data = [155 134 157 149 151 132 141 124 123 126 133 113]
Read off the entry just left of 113.
133
The entry just right of 155: 134
Read off the entry just right of the largest entry.
149

[139 156 148 133 109]
The entry just right of the largest entry -> 148
The entry just right of 148 is 133

Questions about the grid below. Indices start at 1.
1) Find the entry in row 1 and column 2.
2) Find the entry just right of the largest entry.
3) Find the entry in row 1 and column 3.
4) Find the bottom entry of the column that holds the largest entry.
5) Find the entry at row 3, column 1.
6) Find the bottom-right entry.
7) Find the top entry of the column that holds the smallest entry.
8) Find the entry directly below 149.
[[102 134 109 145 113 133 130]
 [155 122 148 110 144 123 126]
 [137 126 135 122 133 126 127]
 [104 133 111 143 114 133 130]
 [156 122 149 110 145 122 126]
 [141 125 137 120 135 125 127]
 [120 130 122 133 123 130 129]
 [114 131 118 137 120 131 129]
 [132 127 131 125 131 127 128]
 [135 126 133 123 132 127 128]
 [148 123 143 115 140 124 127]
 [104 133 110 144 114 133 130]]
1) 134
2) 122
3) 109
4) 104
5) 137
6) 130
7) 102
8) 137
